Each path below is one point turned by a fixed rotation once a step. After each direction that follows a path, write how fast that rotation turns it, in deg/step (0 if it stays still).
Each turn is a multiple of 5 degrees from 10 to 175, or 0.
Each row of a path follows its step; steps can be skipped.

step 2: [-33.1   9.3 -18.6  28.4   4.4   6.0 -22.7 -29.0 -31.4  25.0 -11.3  -5.9
  12.9  -7.3 -22.0  -0.3  10.1  -8.1  -4.0  12.0 -37.7  12.0  12.8  18.1
  -1.4 -24.1 -21.4   3.3   7.8  17.7   3.2 -19.4  15.7  -8.5 -28.9  33.4
  -6.0  26.4  13.9  -8.2 -40.5 -21.3 -11.0  15.5 -10.0 -13.3  20.0   6.3]
step 3: [-27.5  19.5  10.8   2.7  25.4   9.4 -11.6   3.4 -20.5 -19.0   5.7 -31.8
 -15.6   9.1  23.0 -18.0   0.5   7.9  17.5  29.3   1.1  -7.4 -22.8  -8.4
  -1.3 -33.2   0.8 -21.6   7.6 -16.8 -16.7 -49.4  25.4 -17.9  44.9  -0.1
  -5.4 -18.6  -3.7  -9.9   9.9 -21.9  12.5 -15.9  27.5  -6.1  12.5   3.2]
step 4: [ -5.5  18.5 -14.7   7.6  21.6 -11.4  -8.6  21.6 -27.1  -3.6  22.4   4.8
  14.9   0.9  -4.6  -1.6  26.7 -12.8  17.7  -5.6  15.1   2.7  22.8   6.8
  45.4 -20.4 -34.8  10.3  -4.6  -6.2  -2.9  -0.1  10.4  57.0 -19.7  18.2
  -1.8 -26.2  17.6   0.4 -13.1 -12.0 -19.3 -15.3 -13.7   5.4  27.3  28.6]
step 6: [-20.6   0.6 -22.9  -4.2   8.8 -19.1 -14.8   6.5 -14.4 -14.0  16.8 -24.2
  -8.5 -11.7  14.5  -8.4  -0.9 -22.0  19.0   5.8  18.0  32.2 -17.1  20.8
  22.8 -15.8  18.7 -23.5   5.9  23.4  -5.6 -38.2  -1.9   3.9  31.7  -7.0
 -41.9 -20.0  12.9   5.5   8.4  -9.9  -7.0 -29.1  11.5 -18.4  -1.7  41.3]
step 7: [-31.6  16.3 -30.1  40.8   4.4   0.3 -11.8   6.5  -2.0   6.3   4.6  10.7
   8.4  -0.5 -22.6 -18.1   5.9  13.7 -18.1 -28.3   5.6 -30.8  32.5  -1.6
  21.0 -23.9 -13.7  13.7   5.1   0.0  -2.0 -14.6  35.4  24.9  -9.9  49.4
  -7.0 -25.4  26.3   4.3  -4.0  -9.2 -21.3  -8.7   3.3   1.7 -19.8   1.8]
step 8: [-23.6   8.6  -4.6  24.1 -18.2   8.5  -5.8  -9.0 -18.3 -16.8  12.6 -45.4
  16.1   7.6   9.9  18.1  -1.9 -15.7  29.6  -3.6  -8.5   2.0  -8.8  15.5
 -50.8 -36.7 -16.3  -1.1   0.0  16.8 -19.0 -29.9  -3.3   4.3  12.8   0.1
  22.5   8.6  -3.5 -28.3  -3.8  -5.5 -24.2  -3.9  30.7   9.8  -7.6  25.2]
step 9: [ -2.3 -13.5   0.1   8.8   7.8 -10.5 -13.9   1.5  -7.2 -23.7  21.8   7.0
  -5.4  31.3   5.3 -22.6  20.4 -16.8  -2.4   5.7  18.4   6.5   1.4  11.1
  34.9   3.2  23.2  -0.4  -4.0  15.1  14.2 -45.8  -5.0  29.4  17.3  16.4
  -9.8   4.3  50.5 -16.1  -5.1 -48.8   8.3  -8.9   6.4 -16.6   4.9  19.2]
step 11: [-11.9 -15.5 -23.0  12.7 -29.9 -13.3  -8.2  -2.3 -22.0 -13.3  -1.9 -18.0
  10.5   0.2   4.9  35.3 -11.8 -39.1  41.4 -17.1  10.3  11.6  -8.1  32.6
 -17.4 -14.5  32.6   0.1  11.7  -1.9  15.2 -23.2  -1.2  36.1  -9.0  -3.7
   0.2   6.1  35.0  10.5   1.3   4.9 -15.8   5.9  36.9  13.6  -1.8  14.8]
step 12: [-27.1 -27.9   1.0  33.3  14.1 -13.8  -1.6 -12.8   7.8  -0.5  -7.7   7.7
   2.3   7.5 -27.2 -49.9   4.8   7.1 -23.4 -22.8  -6.8  15.9  11.9   5.6
  13.7  -2.0  19.9  -2.0  18.3  13.3 -24.5 -40.3  -9.8  -1.2  21.7  24.9
 -27.1  17.6  36.6 -17.4 -17.7  -0.1  -0.6  14.0  10.7 -12.5   4.7  19.9]
step 15: [-37.4 -25.9  21.7  12.2  -3.3 -13.1  -5.6 -23.7 -10.5  -0.9  -5.9  12.1
 -21.3  12.5 -16.3  -7.5  36.2 -18.4 -23.4  -5.1 -24.8  18.6  -6.2 -16.1
 -11.8   1.0 -29.2 -13.9 -13.6  12.5 -18.6 -30.1   5.1  -2.6  15.9   5.3
  -8.9  24.7  33.4  -0.7  -5.0  10.0  22.1   4.2  13.7   7.6  47.0  29.5]
Directions:
[ -2.2  -1.9  -5.3  -7.6   0.4 -10.1   2.6   4.7  -4.5  -7.3  -6.2  -2.9
   4.5   3.8   1.0   1.4  -0.2  -4.3   2.7  -1.6   9.0   4.1   4.3 -10.9
   3.6  -0.1   4.9  -4.4   3.6   8.8   3.6  -4.1   0.2   5.4  -1.7   1.4
   1.2  -7.8  -8.7  -5.8 -12.5   1.6  10.2   8.1  -2.3  -0.8  -4.3  -2.8]
140
[  0.4  -2.1  -2.3   3.9   1.2   7.6  -6.7  -8.1  -1.4   2.7   2.4  -6.2
   2.8   4.6  -3.2   0.8  -9.2  -2.7   0.7  -4.1  -9.4  -1.1   1.6  -2.2
  -1.2  13.6   2.2  -9.3   0.8   4.6   6.3  -2.6  -7.1  -2.2   6.8  -2.1
  -3.5   3.2   2.9 -10.4  -2.0  -2.0   8.5  -4.3 -11.6  -3.2   5.4   5.5]
110
[ 2.9  4.5 -0.3 -5.2  9.1  6.7  1.6  1.8 -6.5  0.0 -5.2  5.3 -9.7  3.1
  2.7 -6.7  1.1  0.2  1.9 -7.1 -2.7  1.5  2.1 -1.3  4.5 -1.4  4.4 -7.0
 -5.4  8.3 -7.2  1.8 -4.0  3.4  7.0 11.9  0.8 -6.2 -0.6  5.0 10.8  1.8
  4.8 -9.8  2.1 -6.1 -0.4 -8.3]
115
[ -0.1   7.8   0.5  -6.1  -3.5   6.7  -9.7   0.8   0.5  -7.1   2.7  -0.1
   4.9  -0.4  -0.5  -3.1  -1.2   2.9  -5.2   3.0  -7.9   1.3   4.1   3.3
   5.0  -2.8  -4.7  -3.4  -8.2   4.6   6.0  -7.2   3.8   8.6   0.2  -8.3
  -2.4  -6.4  -0.6  -6.5   5.2   5.8 -10.4   5.3   2.8  -7.5 -12.5   2.0]
20
[-10.2  -1.1   9.8  -4.3  -0.4  -4.7   4.9  -2.5   1.4   5.9   1.1   6.0
   4.1   3.2   0.2   6.1   8.2  -1.3  -1.2 -10.8  -4.9  -4.4   1.9   0.2
  -6.7   1.2  -9.0 -16.0   6.2  -4.3   2.6  -3.9   2.7  -6.6  -2.3   5.9
   3.5   0.1  -5.4   1.8   3.0  -3.5  -3.9   3.8  -2.3  -7.8  -5.5  -1.3]
140
